Named turns come first, each shown by rows before and after it. Which turns, in which order, take the first row of each pair that follows to the second? Write the first one first, as in the answered first pair.
G (before => after):
[-0.76  0.88 -0.81 -0.17  1.42  0.95  0.86 -0.27 -1.25 -0.09  0.24 -0.44
  0.79  0.29 -0.22 -0.90] => [-0.75  1.38 -1.02  0.10 -0.95 -0.27 -0.19  1.26 -0.42 -1.10  0.14  0.73
 -0.14  1.09 -0.25 -0.41]
[ 2.05 -0.38 -0.48  1.42 -1.41 -0.60  1.49  2.81 -0.48 -0.29  0.40  3.42
 -1.22  1.03 -1.88 -1.66] => [ 2.42 -2.03  0.50  2.13  0.85  0.21  2.45  1.32 -1.03  1.56  0.30  3.04
 -0.25 -0.20 -2.16 -2.01]
[-0.79  0.39 -0.63 -0.54 -0.88 -0.77 -1.18  0.00  0.33 -0.14 -0.92  1.56
  0.15  1.42 -2.16 -0.59] => [-0.56 -0.66 -0.05 -0.54  1.08 -0.16 -0.50 -0.80 -0.29  1.23 -1.21  1.36
  0.44  0.55 -2.53 -0.99]
H (before => after):
[ 0.10 -1.44  2.12 -0.88  2.10  1.69  0.61  0.10 -1.22  3.17 -2.05  0.52
  0.19  0.35  5.22  1.14] => [ 0.84 -2.09  1.17 -0.73  2.34  1.46  1.58  0.40 -1.71  2.72 -1.97  2.08
  0.19  0.27  4.55 -0.97]
[ 0.24 -0.01  0.85  0.40 -1.36 -1.20 -1.52  0.23  0.55 -1.19 -1.58  0.51
  0.11  0.26  0.97  0.00] => [ 0.24 -0.06  1.20  0.17 -1.21 -0.97 -1.28  0.31  0.63 -1.06 -1.70  0.01
 -0.18  0.09  1.33  0.17]
[-0.03 -0.92  2.43  1.13  2.19  1.24 -2.02 -0.17  0.00  0.71 -1.41 -3.03
  1.57 -0.50 -0.55 -0.88] => [ 0.80 -1.50  2.32  1.27  2.68  1.17 -1.48 -0.08 -0.60  0.44 -1.39 -2.72
  1.47 -0.61 -0.49 -1.76]
F (before => after):
[ 1.96 -0.65 -0.29  0.12  0.35 -0.59  0.72  1.64 -1.36  3.87  0.33 -0.34
 -0.51 -1.27 -2.50  1.06] => [ 0.78 -0.74 -0.39 -1.12 -1.51 -1.98 -2.47  0.73  0.88  3.23 -0.41  0.32
  0.35 -1.10 -1.89  1.12]
[ 1.24 -2.29  0.45 -0.34  0.33 -0.96 -0.27 -0.99  1.69 -0.30 -1.04  0.32
  0.01 -0.21  1.49 -2.03] => [ 2.42 -1.29  0.97  0.96  1.51  0.70  2.25  0.37 -0.02  0.78 -0.03 -0.36
 -0.92 -0.09  0.64 -1.55]
[-0.31 -0.47 -0.80  0.32  2.63  0.84  1.23 -1.13 -1.51  0.64 -0.71 -0.02
  1.85 -1.48 -1.28 -2.00] => [-0.71  1.31  0.14  0.44  1.55  1.27  0.50  0.52 -0.22  2.37 -0.23 -0.27
  1.24 -1.01 -2.83  0.62]
R (before => after):
[-0.77  1.82 -0.59 -1.70  0.19  1.24  0.51  0.80  0.86 -0.11 -0.11  1.45
  0.64 -0.22 -1.27  0.42] => [-0.95  0.55 -0.53 -2.02 -0.02  0.32  0.05 -1.21  0.53 -1.65 -0.33  0.94
  0.88 -0.84  0.79 -0.06]
[ 2.79  1.40 -0.93  1.21 -0.25  1.18  2.58  2.02 -0.49 -2.45  1.62  0.56
 -2.88 -0.62 -1.33 -4.15] => [ 0.99  2.83 -2.13 -0.16 -0.91  0.82  1.15  1.77  0.25 -3.16  1.77  0.25
 -1.74  0.08 -2.20 -4.37]
[-0.83 -0.12  2.08 -0.78  1.00  1.68 -1.71 -2.63  1.99  0.62 -2.08 -0.57
 -1.41 -1.66  0.17  2.82] => [-0.56 -0.31  2.53 -0.63  1.02  2.22 -1.12 -1.71  1.68  1.19 -2.05 -0.48
 -1.85 -1.54  0.00  3.11]
[-0.37  1.31 -4.95 -0.06  1.46  1.22  3.69  3.00 -5.50 -3.45  1.81  1.26
  1.90  1.49 -0.47 -4.94] => [-0.14  1.04 -5.08 -0.09  1.49  1.08  3.48  2.30 -5.53 -4.20  1.69  1.29
  2.21  0.96  0.54 -5.04]
X (before => after):
[ 0.66 -4.05 -1.87  0.42  2.19 -1.85  0.58 -3.71 -1.33  1.07 -1.61 -0.02
  3.13 -1.00  0.32 -5.44] => [-0.61  1.09 -3.64  1.77  1.63  0.85  3.67  0.32 -3.89 -0.29  0.29 -1.62
  2.32  1.51 -3.19 -3.94]
[ 2.06 -0.79 -0.30 -0.40  0.09 -0.60 -0.55  0.77  0.62  0.69  0.58  1.03
 -0.19 -1.17  0.23 -1.71] => [ 0.53  0.18 -0.69 -0.94  0.98  0.55 -0.35  0.88  0.58  1.41  1.03  0.03
  0.91 -1.10 -1.19 -1.65]
[ 4.10 -2.10  3.20  1.77  0.70 -1.83 -0.17  0.39  2.53  5.65 -0.48  2.00
 -2.30 -0.97  0.43  2.10] => [ 0.75  1.03  1.67  1.05  2.47  0.50  0.75  1.32  1.95  7.03  0.77 -0.38
 -0.65 -0.05 -3.60  2.58]
[-1.52  1.15  0.32  0.69 -3.02 -3.63 -2.79  2.23  4.03  0.06 -0.97  3.61
 -1.10  1.30 -0.78  1.17] => [-3.11  1.30  0.07 -0.12 -1.39 -2.86 -3.62  0.79  4.50  1.65 -0.69  2.56
  0.35  1.10 -1.97  1.12]

(2 to 4 turns a pair)
[-7.29  1.27 -0.99 -3.24  1.19 -1.67 -0.90 -4.43  0.98 -0.65 -0.35 -4.96
  4.59 -1.38 -1.09  0.48] => [-5.02  1.83 -0.20 -0.80  4.16  1.54  4.57 -2.60 -3.06  0.24  0.83 -6.15
  3.27 -1.56 -1.84  0.76] | F then F then H then R
[ 0.54  1.29 -1.21 -1.17 -2.55  1.37  1.70  4.28 -0.48 -1.41 -2.69  2.60
 -2.10 -0.56 -0.74 -2.84] => [ 1.77 -0.32  1.60 -0.79 -2.09  0.86  0.61  3.78  1.61  1.94 -3.52  2.77
 -2.94 -1.85  0.56 -0.20] | G then G then F then X
[-2.02  2.35 -0.89 -3.14 -0.68 -0.70 -0.78  0.26  4.74  4.26  1.71  1.33
  0.46  2.00 -1.74 -0.74] => [ 0.93  0.58 -1.23 -1.94 -4.17 -2.55  0.14  0.27  2.88 -1.85  0.95  2.93
 -1.99  2.28  3.07 -2.02] | F then X then H then X
[-1.90 -3.03  1.33 -1.70  4.36  2.11  5.97 -1.69 -3.95  2.79  0.30 -0.57
  1.93 -1.92  0.05 -0.65] => [-1.91  2.18  3.32 -0.68 -3.10  0.57  2.68  4.41  0.23  2.30  0.36 -0.21
 -1.66  0.55 -1.88  6.19] | X then F
[ 3.70 -3.59 -0.15  0.90  1.89 -0.28  2.74 -1.46 -1.21 -0.44 -0.47  2.01
 -0.54 -2.07  1.74 -3.10] => [-0.27  1.82  1.10 -0.44 -1.49 -0.61 -2.04  1.60  4.26  3.38 -0.38  0.20
 -0.40 -0.46 -2.62  3.46] | F then F then X
[-2.14 -0.45  1.48  0.40  1.42  0.57 -2.19 -3.24  1.61  1.75 -0.15 -1.72
  2.51 -0.26  2.41  1.34] => [-1.02 -0.08  1.89  1.92  3.20  2.39  0.54 -1.83 -0.44  2.48  0.24 -2.36
  1.91 -0.31  1.63  1.28] | F then F
[-1.81  0.74 -1.36 -1.90  1.14  0.37 -1.54 -2.29  0.71  1.96  0.08  0.56
  2.14 -0.08 -2.24 -3.10] => [-2.92  1.15  0.22 -1.89  1.21  0.95 -2.22 -3.00  1.14  2.59 -0.33 -1.40
  1.78 -0.47 -1.20 -0.48] | H then H
[-1.29 -0.37 -3.25 -2.03 -2.10 -3.06 -1.81 -0.70  0.89 -0.62  0.06  2.91
  1.74  0.27 -0.34 -5.72] => [ 1.35 -0.19 -0.03  1.03  2.50  1.54  4.27  1.04 -2.25  4.89  1.64  0.50
 -0.08 -1.26 -2.44 -2.73] | R then F then X then X
[-2.98 -1.03 -0.90 -2.74 -3.82 -3.65 -3.52 -2.30  2.50  0.45 -0.94  1.81
  0.79 -1.95 -0.60 -1.41] => [ 0.35 -3.89  2.87 -0.69 -2.06 -2.55 -0.99 -2.95  0.96  2.18 -1.19  0.46
 -1.54 -3.77  2.91  0.89] | H then R
[ 0.24 -3.17  3.67 -0.33  0.69 -1.65 -2.67 -3.58  2.18  2.17 -1.99 -0.10
  0.49 -3.18  3.76  1.88] => [-4.54  1.59 -1.72 -1.87  3.98  1.79  0.21 -3.08 -0.76 -0.82  0.03 -3.29
  3.84 -0.89 -1.07 -1.93] | H then H then X then R
[-1.01  3.74 -2.80 -0.32 -0.56  0.16  0.44  3.16 -1.79 -3.52  1.27 -0.13
  0.00  1.75 -2.40  0.44] => [-0.97  1.64 -2.64  0.05  1.20  0.96  2.00  0.40 -3.82 -4.32  0.91 -1.42
  0.73  0.90  0.30 -0.78] | F then H then F then F
[ 0.61  0.93  1.81  0.73 -2.44 -0.93 -1.42 -0.01  1.76 -1.41 -0.37 -1.48
 -1.60  0.42  3.07  4.19] => [ 2.30 -0.98  1.06  1.74  0.54  0.56  2.61 -0.86 -1.85 -2.72  0.16 -1.57
 -1.42 -0.22  4.00  1.01] | F then F
[ 0.00 -1.23  1.33  0.20  1.24  0.77  0.65 -1.93 -0.90  0.02 -0.56 -1.70
 -0.19 -1.00  1.40  1.14] => [-1.88  0.91 -0.99 -0.90  1.53  1.29  0.61 -1.03 -1.18 -0.72  0.35 -1.67
  1.01 -0.01 -1.17 -0.60] | H then X then R then R
[-1.64 -0.43  0.65 -0.75  2.09 -1.77 -1.01 -4.91  0.48  1.29 -0.13 -1.73
  1.62 -1.26  1.85  1.98] => [ 2.75 -0.66  2.65  2.16  0.48 -1.34  1.96 -0.85 -1.28  1.30  0.29  0.54
 -2.36 -0.77  2.47  2.67] | R then X then X
[-3.68 -1.98 -2.12 -1.49  3.52 -0.61 -0.94 -3.48  1.23  2.46  1.59  0.79
  4.00 -1.94 -2.00 -2.63] => [-2.90  0.28  1.47  0.19  1.82 -0.09 -1.40 -0.26  2.92  6.29  1.92  0.04
  1.60 -1.73 -3.16  3.05] | R then F then F
[ 2.73 -2.36  4.34  1.50  0.77  0.44  1.46 -1.40 -1.39  0.40 -0.03 -1.25
 -1.93 -1.56  4.12  2.42] => [-0.96  0.83 -1.24 -0.28  2.99  2.17  3.56 -1.28 -4.22 -2.82  1.43 -2.08
  1.47  0.63 -0.09 -2.70] | R then R then F then F
[-1.06 -1.23  0.66 -1.98  0.54 -1.51 -2.97 -1.74  3.50  2.16 -1.95  2.70
  1.63  0.55 -1.07  1.33] => [-0.74 -2.17  1.18 -1.45  1.72 -1.18 -2.11 -3.20  2.52  2.21 -2.02  1.70
  2.11 -0.04 -0.04  1.25] | R then X then X then X
